Each path is a new rotation, seen through one point. The rows after it are directions, each followed by how far the rotation turns it, in deg/step (0 if it stays put).
Each turn is a multiple of 5 degrees from 10 to 175, or 0.
Each row of a path follows its step; steps can be skipped.
Rotation 1:
step 1: 0.533,-2.059,-0.604,0.232,-0.580,-0.619,1.799,-2.019,1.664,-1.966,-0.347,2.146,2.132,0.293,-1.774,1.023,2.055,-1.554,-1.681,-0.779,-1.275,-0.514,0.634,-0.395,-1.594,3.275,-1.089,-1.363,0.603,-1.535,1.974,0.917,1.781,-1.286,3.266,0.376,0.026,1.000,1.398,0.539,-2.275,0.198,0.332,2.841,-2.547
step 3: 0.381,0.165,0.043,0.160,-0.780,-3.680,0.228,2.340,0.323,1.289,4.571,0.429,0.762,0.278,-0.614,0.438,0.444,0.219,-0.756,-0.915,-1.615,0.413,-2.147,0.797,-2.171,-1.115,-1.146,-1.330,-3.055,-0.126,0.953,-0.645,-4.346,0.713,-0.090,-1.423,-0.982,-1.131,-1.019,1.907,-0.357,-0.051,-0.644,1.722,1.456
step 4: 0.493,-3.210,2.164,-1.275,-1.069,-2.063,1.261,-0.597,-1.464,0.601,1.658,3.191,1.669,-0.995,0.007,-1.782,1.080,-0.865,-0.123,0.545,-0.895,-0.048,-1.094,-1.326,-2.082,1.671,-0.364,-2.408,0.847,3.155,1.621,2.109,-1.418,0.229,-0.541,-0.239,0.195,-0.413,-0.750,-1.313,-3.688,-0.752,-1.674,0.001,1.601
step 5: -0.294,-4.588,-0.682,-0.356,1.518,-2.447,1.702,-2.211,-0.437,-2.327,1.352,-0.827,2.096,-0.269,1.639,-1.366,0.074,-2.148,0.365,-2.048,-0.421,0.282,0.196,0.658,-2.336,-0.005,1.194,-0.209,1.157,0.583,-0.443,-0.693,2.082,-1.734,-0.974,2.426,0.883,1.046,1.638,1.497,-2.971,0.143,0.486,1.645,-1.288
step 6: -1.304,-1.540,-1.113,1.494,-0.161,-0.813,-1.131,1.548,2.224,-1.316,1.969,0.854,1.698,-0.517,-2.673,-1.203,-0.772,-0.101,-1.041,-2.059,-0.978,-2.250,-2.143,1.378,-0.601,1.842,-0.625,-0.737,-2.511,-0.046,-0.558,0.462,1.139,-2.545,0.777,0.225,-1.754,1.850,2.466,3.742,0.299,0.451,0.347,1.477,-2.429
step 7: -1.250,1.924,1.591,0.724,-0.989,-0.987,1.960,-0.018,-0.100,2.002,3.479,1.740,1.099,-0.060,-1.879,-0.056,-2.460,-2.097,-2.460,-0.692,-0.534,-0.253,-2.434,2.043,0.074,0.434,-0.479,-1.791,-0.337,1.117,-1.705,3.243,-2.885,-1.050,0.771,-0.599,-0.535,-1.448,-0.731,-0.155,-0.759,-0.360,2.247,1.154,-1.725
step 9: 0.318,-3.551,2.726,-0.449,-0.042,0.326,0.916,-0.412,0.762,-3.472,1.944,2.543,0.004,-1.563,-2.132,-1.050,0.695,-0.096,-2.452,-0.773,-1.882,2.450,0.547,-1.278,-3.579,1.178,-0.949,-0.788,-0.502,-0.287,-0.432,-1.173,2.095,-0.844,-1.180,1.251,0.046,0.660,0.834,0.534,-1.219,-0.117,-1.851,1.135,1.529
step 10: 0.681,-1.333,2.141,1.119,-0.872,-0.880,1.641,-1.479,0.937,-0.919,1.303,-0.249,1.628,0.167,-1.981,-0.727,1.402,-3.977,-2.091,-1.574,-0.582,-2.023,-2.567,0.002,0.148,-1.048,1.504,0.311,-0.348,1.018,-0.871,-0.140,1.288,-0.711,-1.596,-1.169,1.742,1.127,2.031,2.005,0.512,1.918,-0.260,4.302,-1.180
step 11: 1.555,-0.195,-1.198,0.677,-0.320,-1.802,1.170,0.104,-0.089,-1.125,0.957,0.074,1.811,-0.771,-2.857,-0.963,-0.749,1.370,-0.524,-1.334,0.839,-0.798,-3.621,0.658,-0.589,-1.462,-0.119,-1.110,0.169,2.637,-0.303,1.845,-3.223,0.872,0.510,-1.043,0.078,-0.591,1.291,5.037,-0.045,-0.788,3.085,0.491,-0.583
Speeds:
0.761,-1.477,-0.318,0.125,0.209,0.321,0.265,-0.460,-0.233,0.100,0.281,0.691,-0.104,-0.149,1.259,-0.292,0.369,0.207,-0.356,0.170,0.229,0.212,0.090,-0.275,-0.599,0.661,-0.035,0.356,-0.001,0.184,-0.151,0.152,0.472,0.312,0.281,0.662,-0.150,-0.807,-0.936,-0.672,0.447,0.489,-0.323,-0.202,0.523 | 85
0.342,-0.300,-0.165,-0.657,-0.001,-0.250,-0.307,0.032,-0.781,-0.512,0.415,-0.562,-0.246,-0.460,0.464,-0.547,0.532,0.241,0.895,-0.157,0.059,-0.916,-1.072,0.180,-0.063,-0.647,-0.312,0.325,0.165,0.564,0.717,-0.303,-0.461,-0.159,0.037,-0.073,0.025,-0.265,-0.183,-0.141,-0.149,-0.742,-1.051,-0.006,-1.029 | 45
0.485,0.500,-0.050,1.412,-0.748,0.665,0.133,0.227,0.378,-0.361,0.341,0.168,0.679,-0.068,0.427,0.622,0.625,0.573,-0.192,0.140,0.757,-0.409,-0.567,0.959,0.009,-0.343,0.271,-0.443,-0.641,-0.016,-0.343,-0.274,0.063,0.404,0.059,0.237,0.005,-0.189,-0.126,-0.089,-0.530,0.157,0.569,-0.637,-0.880 | 80
0.188,-0.380,-0.154,-0.024,0.420,0.111,-0.512,0.072,1.030,0.164,0.372,0.634,-0.483,0.250,-0.268,0.358,0.181,0.561,-0.235,0.257,-0.638,-0.660,0.573,0.105,-0.124,0.267,-1.147,0.492,-1.009,0.231,-0.794,-0.351,-0.244,-0.382,-1.033,-0.887,0.352,0.226,-0.263,-0.432,-0.184,-0.466,-0.290,0.154,-0.307 | 120
-0.192,-0.008,-0.479,-0.721,0.352,0.529,-0.175,0.376,-0.472,-0.450,-0.577,0.042,1.133,0.440,0.276,-0.060,0.461,-0.207,0.120,-0.776,-0.444,-1.294,-0.305,-0.489,0.390,0.226,-0.291,-0.489,-0.184,-0.015,-0.905,0.243,0.122,0.355,-0.472,0.641,0.323,-0.631,0.545,0.069,-0.028,-0.360,0.646,0.074,0.722 | 65
